rotation steps, each row followed by its count of steps:
The counts run from 0 to 558.
[-50.7  15.5  -5.8  14.6 -18.1   5.4 -10.1  25.6  -9.1  -4.1  -9.6 -19.4
 -18.4   9.6   0.4 -16.8 -26.3  19.4  34.6 -10.6  23.4  18.8  24.9  14.0
   7.0  12.9  -6.8   8.4 -12.1   1.7  25.8   7.5   6.0  11.5   0.5  24.0
 -16.8  -7.0 -13.4  11.2  -0.6  12.9 -13.8]  303
[-25.0  -2.6   2.5  -8.2 -23.5  11.0  -9.8  21.1  46.4  -0.7 -25.6  -0.3
   9.0 -11.6  21.5   2.3   8.0   4.7   8.2 -22.3  25.6   4.0  -6.0  -0.7
   2.1  -8.9   2.4  18.7  13.6   6.6   9.3  -3.1  10.8  36.5 -14.4   3.0
 -37.5  25.3  -7.3   8.3  -9.8 -34.2  13.8]  455
[ -7.0  29.7   7.2  32.9  -8.2  25.1   2.9   4.7  12.7 -12.7  30.0  12.4
  12.8   3.2   7.2  -9.1  -5.0  49.0  28.4  -0.8  13.2   2.7  19.0  -2.9
  -7.8  -6.7  -5.0 -30.8 -16.3  26.5  13.5   1.8  11.4   5.4  31.2   5.9
  -0.8  21.8  14.6  -7.1  14.2   4.2 -11.7]  533
[-25.4 -10.8   2.6   7.6 -16.0  38.8 -11.2  33.5  18.7  14.9 -15.9   6.4
   6.4   8.1  28.5  15.8   8.6   7.1  30.7  -9.0 -21.9  -5.0 -29.0   4.6
   4.8   1.2 -19.2  10.0  -1.9  18.1  -9.1 -19.9  21.6  16.5  26.3  -4.2
  -7.8  11.3  -9.5 -11.8  14.9 -27.6 -13.2]  137
[  0.0   1.6 -21.1  -7.8 -19.3  18.3   0.6   2.7  24.3 -28.1 -13.8   1.7
 -22.3 -10.2   1.6   5.3  18.3  43.6  -4.6  16.8  -5.8  14.7  31.5  -0.7
 -14.1 -11.2   6.2  -0.7  23.7  27.1  -6.8   0.5   6.5 -17.7   2.2  15.2
 -26.6  15.3   4.6   7.7   5.5 -33.7  29.4]  224
[-37.4  21.0  -3.4   5.8 -20.2   1.1   6.1  11.7  -6.6 -29.0   2.2 -15.1
 -22.5  29.7  -5.8 -18.7 -10.7  30.0  19.4 -16.5  13.3  11.1 -13.2  32.1
  10.5  17.6 -16.3  -1.0  -5.6  17.0 -13.3 -14.9   5.4  -0.5  -4.5  25.0
 -28.0 -29.3   1.0   4.3   8.4 -24.4  -2.1]  286
[  1.8   0.7   6.1 -41.3  -1.2   7.7  -0.2  25.5  28.3  -9.2  20.4  18.4
 -38.0  15.1  14.1  -7.4  21.5  26.6   8.5  13.5  10.6 -14.0 -10.7 -12.5
  14.4 -10.3   8.3  27.9  20.0   7.5   5.8 -10.4  -9.6 -14.7   8.3  14.1
  -7.5  29.9  -6.5  26.6  24.4  -4.6 -10.6]  411
[ -1.0  48.7  20.9  -2.1  -3.1  -6.3 -16.0  18.4  14.6  -7.8  22.1  24.7
 -23.6   8.1  -0.2 -20.1   5.5  33.4  30.4 -11.1  26.7  11.0  -3.6  17.8
  12.9 -22.3   0.4  10.4  -2.8   8.7   6.9 -22.9 -20.5  -4.0   3.1  -2.9
   7.6  34.6   3.7  22.0   2.4  -2.8   1.5]  57
[-29.8  23.9 -11.2 -24.4   6.9   7.9   9.0   1.8   8.3  -6.1   6.3 -12.5
 -38.1  -2.4  -6.4 -24.7  -0.6  19.5  32.4 -26.0  29.2  20.6  -5.1  22.7
  -4.1 -31.2 -12.0  21.5  11.9  -0.9   9.9   3.5 -22.2  -6.8  -8.9  -9.2
 -18.4  22.9  -6.3  10.3  14.6 -13.8   1.6]  70
[-31.2  14.0  -7.1  14.3 -20.9  -5.0  -8.7  25.5  11.5  -2.4 -14.4  -9.4
 -24.8   0.8  -5.9 -10.2 -27.9  33.5  18.8 -19.0  20.0  25.6  22.0  32.9
  10.9  16.6  -7.0   4.2   9.3  -9.8  13.1  -2.4   8.6  -7.6 -10.4  27.8
 -34.9   1.5  -0.9  13.1 -16.7 -12.7   2.1]  275
[-39.6  26.9   6.0  11.9 -13.8  15.6 -14.9  14.3 -18.0 -24.5  -3.8  -9.7
  -2.4  33.4   4.2  -9.8   0.5  11.6  40.5   4.2   9.5  13.2  -9.6   2.4
   1.0   3.0 -12.7  -6.4 -36.6  38.4  -7.5 -20.5  11.7  19.1   9.9   7.5
  -6.2 -18.7 -10.2   5.5  14.2   0.2 -12.6]  318
[-25.3  17.1   3.1  16.8 -23.4  -7.5 -11.2  28.6  14.7  -0.5 -12.4  -3.3
 -20.0   1.6  -5.0 -11.5 -27.8  36.4  19.5 -18.4  23.5  23.9  21.3  30.0
  14.6  17.1  -4.0  -1.5   7.0  -8.4  13.7  -4.6  10.7  -6.4 -10.7  28.5
 -31.6   7.6   3.3  14.1 -21.7  -9.7   1.5]  273
[-24.0  -8.5  15.8 -17.3 -20.4   3.3  -0.6  19.3  46.9  -5.2 -13.1   3.0
  10.1  -5.2  21.1  -4.4  11.0   8.6  12.2 -24.6  39.5  -3.0 -13.6  -5.5
   3.4  -7.8   5.9   3.6  14.1   4.4  10.5   3.8  10.3  37.9 -21.3   3.5
 -32.4  26.6   1.5  15.7 -10.5 -19.8   6.4]  451
[-22.4   5.6   2.0   6.3  -1.1  18.9 -40.3  30.3  -9.6   0.4   2.3  26.9
 -10.6  13.8  11.3  12.4   9.2  17.9  48.8  15.5  -4.8   8.9  11.8 -15.2
   4.7 -11.9  -5.2   0.4  -9.8  26.3  -2.5 -15.5   2.9  -3.0  19.5  -8.6
  24.0  10.5  -7.4  23.2  16.1  26.1  -9.3]  353
[-40.0  23.0   7.9  19.3 -22.3   2.6 -13.7  32.1  -5.1  -3.5  -6.0 -10.6
 -11.7  12.3   0.0 -18.2 -25.6  22.5  32.7  -7.4  26.5  16.0  21.8  13.8
  13.6  15.9  -2.4   4.7 -19.2   3.0  25.0   0.1  10.1  12.7   1.9  27.5
 -14.0  -0.8  -9.6  13.5  -6.0  13.8 -15.0]  300
[ -9.3   5.2   4.3 -41.3   1.0   4.1   4.4   3.0  47.3   0.9  -2.9   0.1
 -19.8   4.4  19.4  -2.4   9.6   6.0  13.0 -14.1  31.5   5.8 -22.6 -17.9
  -6.7 -13.9   3.4   6.6  11.8   4.1  18.9  -2.8   3.3   9.9 -16.8   4.8
 -40.7  39.9  -3.4  22.1  -3.9 -18.9  -9.1]  424
[-36.5  18.1  13.0  17.5 -15.7  15.7 -27.3  33.5 -15.0  -9.2  -4.4   3.7
  -1.0  18.2   6.2  -8.0  -5.7  14.9  46.0  12.1  15.4  10.8  17.7  -7.2
   8.4   1.9  -4.3  -0.2 -30.6  27.4  11.1  -7.9  10.8  17.4  14.1   8.3
   9.8  -0.7 -13.0  15.0   7.3  26.1 -14.1]  325
[-60.4  -6.5 -21.0  -0.2  -0.8  19.7 -20.7   6.9 -19.8  -6.9 -12.0 -10.0
 -16.4   6.3   7.7   3.9  -4.6   8.1  53.8  -6.9  11.8  22.3  15.9 -11.0
 -14.6 -11.9 -12.0  -6.2  -8.5  17.9  11.0  13.8   1.8   9.8   1.2  -6.7
   0.9  -9.3 -12.7  16.1  12.4  23.1  -8.2]  335
[-25.7  24.3  -6.6 -17.9   2.9   3.9   3.3  10.7   9.0  -0.3   9.4  -5.8
 -38.5  -6.7  -5.8 -24.5  -4.3  25.2  33.6 -24.3  32.2  20.3   7.3  20.2
   0.8 -29.2  -7.6  24.0  14.3  -7.4  19.6   5.9 -24.5  -6.8  -7.4  -5.2
 -11.4  30.1  -6.6  15.7  10.0  -3.5   1.7]  67
[-22.4 -17.1   5.9   8.7 -21.1  37.7 -10.4  45.4  15.2  11.9  -4.7  14.0
   1.9   9.0  28.9  13.1   9.4  17.1  25.8  -3.1 -22.2 -16.9 -17.7   2.8
  14.4   5.1 -13.0  14.1   5.7  14.9  -4.6 -15.0  18.5  13.7  34.3   2.7
   6.1   8.7 -10.1  -6.0  22.3 -14.7 -15.5]  141
[-10.9   6.2  -7.1   4.0  10.5  33.2  13.8 -10.6   7.7 -28.2  14.9  -4.1
  -7.3   6.7  -4.6  -2.7  16.0  44.9  30.3   9.3  -8.1  14.7   7.5   8.8
 -18.5 -13.5 -17.9 -29.6 -11.1  44.4  -8.1   3.0  15.0 -16.2  17.9  -3.0
 -18.9   3.9   1.8 -14.3  19.8 -12.0  -0.8]  553
[-33.3   7.5 -24.6   3.0   0.8  -7.1 -45.1  -2.2  14.9 -21.2 -12.7  15.1
 -16.4 -10.1  14.5  24.2  11.8  19.5  24.8  -8.6  -0.9  24.5  35.4  -4.7
 -10.7  -2.1   7.6   2.2   6.6  18.5  23.9  -5.3  -9.9  15.7  -7.7   5.5
 -10.5   4.3 -22.3  29.2  -7.6   1.6  16.8]  9
[-13.6  -7.7  -4.8 -30.3  11.7   4.5 -14.3  14.1  13.9   5.9  24.0  27.6
 -38.5  11.8  14.2   7.5   8.6  28.4  34.0  -2.5   8.2   0.5  -5.6 -18.8
   3.3 -13.2   1.6   0.2  25.0  -1.5   9.7  -0.3 -13.3 -23.5   7.9  -0.9
  10.6  27.9   3.0  35.4  18.4  21.9 -15.1]  387
[-29.2  20.8 -28.4  24.2 -10.5  32.9  13.3  -9.9   0.8 -25.8  25.6  -3.0
  -3.0   4.4   8.1  -4.8  -0.4  44.6  18.1 -13.2  -2.0  -1.2   6.1   8.8
 -12.9  -8.2 -15.5 -12.6   2.4  25.1  -1.6   3.2  -4.2   4.2  30.8   2.8
  -7.2  -7.7   8.2 -17.1  36.6 -23.2  -1.1]  523
[-10.0  37.2  17.0 -17.1  -0.5  15.2   7.2  13.6  10.9 -12.0  10.8  -3.5
 -18.1  15.6  -5.3 -28.7  11.5  15.7  30.4  -9.4  24.4  11.1 -28.6  19.8
   6.2 -28.0 -15.5  20.2 -12.1  21.9 -11.6 -22.7  -7.3   0.3   0.2 -10.2
 -18.4  24.3  -4.5  -0.6  16.1 -25.3  -2.4]  79
[ -4.4  -6.6   9.1 -45.2  -0.8   2.6   6.3  21.5  30.1  -9.2  23.7  16.2
 -33.3  14.4  14.3 -11.0  19.6  27.2  12.5   4.4  23.1 -14.8 -13.6 -15.4
  12.5  -9.2   9.9  19.0  23.1   2.9   9.2   0.1  -7.5  -8.7   0.2  13.5
  -9.3  28.7  -1.6  30.7  18.6   3.1 -11.9]  414
[-26.5 -10.9   1.1   5.6 -14.6  38.6 -10.4  30.7  20.6  15.7 -17.2   5.7
   6.4   7.5  26.5  15.7   7.1   3.7  31.3 -13.0 -19.7  -2.5 -30.4   5.8
   3.5   0.1 -20.3   7.5  -2.2  17.8  -8.6 -18.8  21.4  17.6  24.0  -6.9
 -11.5  11.1  -9.5 -12.0  13.6 -28.3 -13.4]  136
[ -5.9   5.5   0.0   6.9 -19.8  -2.2 -12.1  14.4  33.8  -6.1 -20.2   6.9
 -14.8 -12.7  -3.3   1.6  -7.6  41.4   9.5  -6.3  17.8  29.1  30.6  16.4
  -2.0   0.2   2.3 -14.5  19.1   4.3   3.6  -0.3  14.0 -13.8 -16.8  16.1
 -36.3  24.2  12.8  17.6 -25.7 -20.7  23.4]  245
[-22.2  12.3   2.9   8.2  -1.2  21.3 -40.6  23.4 -10.2  -6.0  -1.6  22.3
  -7.7  20.2  11.4  13.0  11.3  12.8  48.1  16.7  -8.5  13.2   1.2 -14.0
   0.2 -11.4  -7.4  -2.4 -18.8  35.6  -9.9 -25.0   6.3   0.8  19.9 -11.4
  17.9   6.1  -8.1  18.6  16.4  13.6  -7.1]  350
[-38.4 -35.1  17.9  -5.9 -12.3  28.2   2.9  50.5  12.9  14.2  -4.6   1.1
   1.2  -2.5  13.4 -11.8   6.0  16.3  41.5 -12.6  16.8 -11.0  -4.2   9.6
  17.8  -9.3 -10.6  13.9  11.8   0.6   4.0  15.1  15.5  13.7   7.3  -5.2
   2.2  17.0  -7.5  -0.3  14.6  12.5 -15.5]  120
[-22.0  18.1   6.5  17.1 -22.2 -10.3 -12.7  29.2  16.0  -1.5  -9.5   0.6
 -17.6   3.7  -4.5 -11.5 -26.5  37.1  19.5 -18.7  25.5  22.4  19.3  29.7
  15.0  16.5  -2.1  -3.8   4.9  -6.3  12.5  -6.4  11.8  -5.9 -12.4  28.5
 -29.7   8.9   6.3  16.1 -22.5  -7.1   1.0]  272
[-46.3 -39.9  10.8  -9.3  -8.7  27.6   7.0  38.7  14.3  15.4  -6.7  -4.9
   1.8  -3.1  17.1  -6.5   2.5  12.5  44.0 -23.9  17.2  -5.7 -12.6   5.9
   8.6  -9.3 -15.3   4.2  15.4  -1.5   5.0  19.0  15.8  16.0   2.3  -7.7
  -4.0  13.1  -4.8  -0.6  10.4   9.2 -15.2]  123
[ -9.2  24.8   2.5  32.0  -4.9  25.7   0.4   8.1  15.2  -6.4  22.6   9.8
   8.2  -7.1   4.3  -6.8  -9.7  49.0  30.7   1.2  14.4   9.4  33.7  -2.9
  -9.3  -7.3  -3.1 -25.3 -14.0  20.3  24.6   9.4  11.2   2.3  28.4   5.8
  -4.3  29.3   8.3  -6.0   7.9   8.6 -11.9]  536
[-47.6 -32.8   1.5  -9.6  -7.2  30.3   6.6  23.4  16.9  16.3 -14.0  -6.7
   3.9  -1.3  21.4   4.3   1.0   4.6  44.1 -32.9  10.4   0.5 -27.0   4.7
  -2.4  -9.3 -21.3  -4.8  11.1   2.7   3.2  14.3  18.4  19.5   0.6 -13.5
 -15.4  11.1  -3.3  -4.4   7.7  -5.2 -15.0]  127
[-36.1  -7.1 -23.6 -17.8  16.9  13.5 -25.0  -7.4   0.0   5.6  -1.7  13.0
 -27.7   8.7  15.0  23.1   3.8  10.6  51.8 -14.2  -0.5  24.2 -13.2 -18.3
 -20.3 -19.0 -14.7 -18.1  11.1  12.8   1.0  -1.6  -5.1 -10.8   0.2 -21.9
   0.0  10.6   0.5  24.2  11.2  10.9 -10.2]  366
[-17.2 -19.2  18.5 -33.1 -20.7   5.9   9.5  31.3  33.2 -23.8   9.6   6.8
  -5.5   7.4  15.4 -17.2  29.0  22.9   3.5  -2.6  31.0 -23.3 -11.0  -3.9
  19.7  -7.2  10.2  21.4  22.1  13.5  -4.8   2.8   1.7  20.7  -9.1  13.0
 -14.7  12.6  -3.0  18.8  14.4 -12.4   6.2]  442
[-34.6  19.4 -38.3  32.0 -15.0  32.6   2.9  -3.1   6.8  -7.6  10.2  -7.2
  -3.5 -12.5  11.3   1.7 -16.3  37.5  17.3 -21.3  -1.6   7.4  25.0   9.0
 -14.2  -6.5 -11.7   1.6  10.3   4.8  16.5  11.0  -6.5   8.9  28.6   6.4
 -12.4   3.9   1.3 -14.4  26.2 -22.3  -1.0]  517
